Named moves (each a turn or a mirror), then the moves between two rows, first move first; the first pair answered:
K_651:
[ -4   1  13  -8   4   1  -6   8 -12   4  -5   3   3   7 -17  16  12   6
   2  -8   0  -9   6  11   9  -9  11   8 -10] -> [  1   4   8  -5   4   0 -12  12 -13  13  -6   3  -8   9 -22  12   6  -2
   0  -2  12 -10   3   1   4   9  -7   9  -1]
[-17   6   1  -5   5  17 -26   8  -6 -20 -18 -15 -16   9 -20   6  -3  15
  -7 -24   4 -20   7   0  10  22 -11  24   3] -> [-20   8   6 -11   5  20 -18   6  -8 -28 -17 -16  -3   7 -13   9   4  22
  -3 -27 -10 -20  11   8  18   4   6  22  -7]
[  1  14   3 -27 -14  12 -13  13  -2  25  16 -12  -8   0 -18  14   9   5
   5  -9  23   6  23   6   2   4   1   3  -9] -> [ -1  13   5 -29 -16  13  -8  12  -2  21  19 -12  -3  -1 -15  15   9   8
   4 -10  19   3  23  10   6  -4   9   3 -14]
[ 10  29 -18 -12 -13   9 -28  30 -15  22   7   4  -7 -10 -22 -13   8  -8
  16 -27  42  28   2 -28  13  36 -23   9   4] -> [ -7  26  -6 -28 -10   8  -7  18 -13  -6  12   9  35 -17  -3  -1  20   9
  26 -41   1  26  18   1  37 -25  29   7 -26]
K_976:
[-23  -5  50 -19 -16  36  -5   9   5  -9  13   6  -9 -10  -4   7  22  -9
 -16 -33   7 -14   5  23  29   9  23   2 -25] -> [-18   5  43 -18 -17  37 -19  16   5   6  17   2 -27  -7 -15   5  19 -13
 -15 -31  27  -9   8  13  20  29   5  -1 -18]
[ -1   8  -2 -19 -11   0 -10   5  -1  21  13 -15 -10  15 -17  -2  -5  15
   8  -6  16  11  14  13  -3  -4  -8 -13 -10] -> [  4  11  -5 -11  -8 -10 -13   6  -3  10   2 -10 -17  20 -17  -6 -13  18
   7  -1  12   3   9  10 -13   5 -20 -13  -5]
[ 30  18 -14 -14  -6 -14   6  34   3   6  35  15 -16   6 -11 -21 -17   3
  11  22  18   2   8 -35 -17  19 -27 -37  18] -> [ 33  15 -16  -3   4 -29   7  24   2 -22  13  24  -8  12   3 -21 -29  10
  11  28  -2 -13   1 -30 -24  16 -25 -35  18]
[ -1  15  -9 -17  11   6 -11  21  -1   9  18 -16 -12   9   2   4  -6  13
  23   4  10  11  37   3  -6 -10  13  -6  -4] -> [  4  16 -14 -13  17  -1 -15  21  -1   4  10 -14 -18  14   2   3 -12  13
  23   8   8   6  34  -3 -13  -4   1  -3   1]
K_968:
[ 21 -12 -27  10   6   8  43 -22  31 -20  25   6 -13  20   8  10  18 -16
  11  45  17  31  10 -14  11  -1 -22 -15  24] -> [ 11  13 -18  -3   5  26  26 -16  18 -19  31   5 -16  24 -17  28  31   0
  22  26  32  24  40  -1  26 -13   0  -9   3]
[  5  -3  13   8 -21   0   7   5  -2 -28  21   7   3   3   9 -19  26  24
   9   1  23 -15  11   8   6  -1 -16  27 -16] -> [  9 -13  10  12 -20 -10  13   0   3 -30  21   7   5   1  18 -29  18  18
   5  10  16 -11  -2   1   0   5 -24  25  -7]
[ 10  -9 -23  29  -7   4   8  21  -8 -26  11  10 -12 -28  40 -17 -11  -7
   5  12   0  18 -35  20 -28  31 -16 -15  49] -> [ -6  36  -7   5 -12  29 -22  33 -31 -20  23  12 -19 -18  -2  18  13  20
  27 -24  24   4  24  42   0  11  23  -7  10]
Now pairs of rows:
Each pair is two moves apart.
[-18  20  25  -6  -8  46 -27  -3 -24  -2  -3   9 -11   6 -44  31  28   8
  -1 -33  29 -22  23  22  38  28  31  13 -27] -> [ -9  26  15   8  -3  34 -42  -1 -26  -6 -14  12 -32  14 -43  25  13   8
  -3 -23  38 -32  14  10  19  54   3  12  -9] => K_651 then K_976
[  8  23  13  -3  -2   8 -49  -8 -18   8 -11  11 -29  19 -37  11  17  13
  -9 -30  18 -49  -5  -5  -1  37  -7  18  -8] -> [  2  20  18  -4   7  -1 -37 -22 -20 -26 -23  22  -3  18 -17  16  15  24
  -7 -34 -16 -60  -8  12   3   7  19  17 -21] => K_976 then K_651
[-12   6  18  10  -3   4 -43  -6   1  36 -44  11 -46  23 -39  -5  -1   2
  -9 -19  25 -20 -17   0  16  62 -17  11   0] -> [-27  -6  28  -8   4  -5  -3 -25   4  -9 -41  20  20  11   3   6  13  24
   5 -27 -46 -17  -4  39  42 -24  49   1 -33] => K_968 then K_651
[-24 -43  24  21   9  26  17 -10 -22  -3   8 -20  43  16 -33  17  11  16
 -57  -3 -13 -11   0  29   2   9  39  14 -25] -> [-17 -36  18  19   2  37   6   3 -23  32  23 -30  19  17 -56  14  12   5
 -59  -2  21   1   3  14  -5  35  20  13 -15] => K_976 then K_651
[ 24 -34  -6  40  -5 -20  11  -6   9  13 -22  -3 -19   3  15 -33 -25 -48
 -18  37   8   0 -47 -39 -23  57 -49  -9  42] -> [ -7 -36  24 -15 -18  17  54 -17  15  21  30 -14  49 -23  23 -11  29 -31
   0   0 -24  34  -2   7  37 -52  50 -18 -20] => K_651 then K_976
[-10 -11  31  10  23   0  -4 -31  14 -11  12   3  11 -13   3   3  29   3
  20 -18   2  -1  17  50   3 -52  52 -20 -13] -> [  5  -1  22  27  16   3 -39 -13  13  27   7  -7 -46  -6 -30  -6  16 -17
   7  -8  63  -2   3  11 -21  30 -14 -11  22] => K_651 then K_968
[ 28 -50 -16   5  -7   0  14 -13  37   0  -4  16  38  -9  -1 -27  -4 -55
 -16  30 -18   9 -43 -17   6  27 -15   7  25] -> [ 19 -50  -8 -13 -14  16  26 -14  39  14  19  11  55 -18  -5 -22  15 -54
 -12  16 -19  25 -25  -8  26  -3  14   1   7] => K_651 then K_976
[  7 -18   2 -15  10  14  16 -29  16  21   4 -25 -15 -15  14 -22   4 -38
   7   1  37   4  -5 -29  13  17 -19  -1   6] -> [ -1 -18   7 -18  17   5  31 -40  14 -17  -7 -14  18 -19  35 -13   7 -22
  14  -4  -5  -6   5  -3  24 -27  18  -2 -13] => K_976 then K_651
[ 17  12 -31  -1  -7 -43  -8  -5  20  -5  -8  12   8  20  16 -30 -50  15
  27  23  -7  -4   5  -6 -31  -9   4   5   4] -> [ 19   4 -30   4 -12 -38 -10  -4  20   4 -10  10   0  19  11 -33 -50   5
  17  24   4  -2  -6 -15 -35   6  -5   6  12] => K_976 then K_651
[ -4  -7  -3 -27   9 -29  44  -6   4  -8  19   7  22  -1  16  13   8   5
  -1   2 -40  26  16   2   7 -37   4 -13  10] -> [ -1   7  -9 -33  -2 -17  25   9   6  34  41  -6  -4   0 -10   9  10  -6
   0   0   3  45  26 -15   4 -10 -18 -18  20] => K_976 then K_976
[ 15 -10  -9   2  -9  -1  -9  12  11  11  -8  -3 -25  17 -17 -11  -5  -8
   4  21  21   4  -6 -25 -33  39 -39  -9  37] -> [ -6  -8   9 -34 -18  22  21   3  16  13  23  -9  23   3 -10   7  31   7
  19  -2  -6  23  26  10   9 -39  31 -19  -6] => K_651 then K_976
[ 20 -27 -33   0  14 -58  24 -10  20  11   0  -3 -29  20  27 -21 -19  -8
   2  22  -3  21 -16 -31 -19  32 -32  -5  18] -> [ -7  -2  -6 -31  12 -32  29 -16   7 -13  15   4  11  20  14  13  16  26
  20 -14 -26   9  37  15  23 -41  48  -1 -40] => K_651 then K_968
[ 11 -38  32   9 -10  37  -5   8  11  45  -7 -19 -24  -3 -22  19  18 -37
 -19 -15  33 -13 -40 -16  -2  48 -10  -5  14] -> [ -1 -30  41 -16 -14  51   8   9  10  53  15 -24  -1 -11 -24  30  38 -27
  -6 -32  24   2 -13   2  22   3  29 -12 -11] => K_651 then K_976
[ 12 -30 -21 -12  11 -16  31  -4  35  15  11 -14  29 -23  39 -13  -2  -8
  19  11 -36  29 -18  -7 -15 -16 -11 -21  30] -> [  3  35 -20 -35  11   2 -15  18  11  34  28 -15  -2  -1  -9  14  11  23
  50 -16   9  21  51   7  -6 -22   1 -14   1] => K_968 then K_976
[ 11 -36   8 -22 -35   0  -6  27  36  -3  17   9  -8  12   7 -16 -20   9
  18  35  45 -17 -13 -60  -2  19 -24  -2   1] -> [  8 -10   4 -22 -28  -6 -25  30  22 -23   3  18 -17  25  -2  -2 -24  29
  31  29  46 -41   9 -49  -2  17 -20   3 -11] => K_968 then K_976
[ 34 -18 -36  46   0   0 -18  -6  22   1 -34  -8 -38  16  19 -37 -47 -35
  -5  31  23  -8 -33 -38 -43  78 -80   2  57] -> [-15  61  14 -13  -5  56 -49   2 -15 -17  -3  -1  -4  23 -37  39  21  29
  35 -46  31 -36  85  40  33 -19  46  16 -49] => K_968 then K_651
[ -6  21   5  19   0  -3 -34   3 -17 -20 -30  16  -9  23  -7  11 -14  24
   0  -2   8 -31   0  18 -12  12 -17  19 -11] -> [-14  15  14   6  -4   8 -18  -4 -13 -23 -19  14  17  13   0  18   3  25
   4 -14  -8 -25  10  34   6 -22  14  15 -29] => K_651 then K_976
[  4 -29  -1   8  22  -6  14 -22  -1 -39  17   6  39  33  43 -22 -33  -9
   7   5 -52 -43 -42 -20  12  -2  35  18 -23] -> [ -3 -25  10 -26  -3  37  19  -8   7  35  73 -22  33  17  10 -21   2 -27
   7 -12  -3   1 -17 -29  38 -10  46  13 -36] => K_976 then K_976
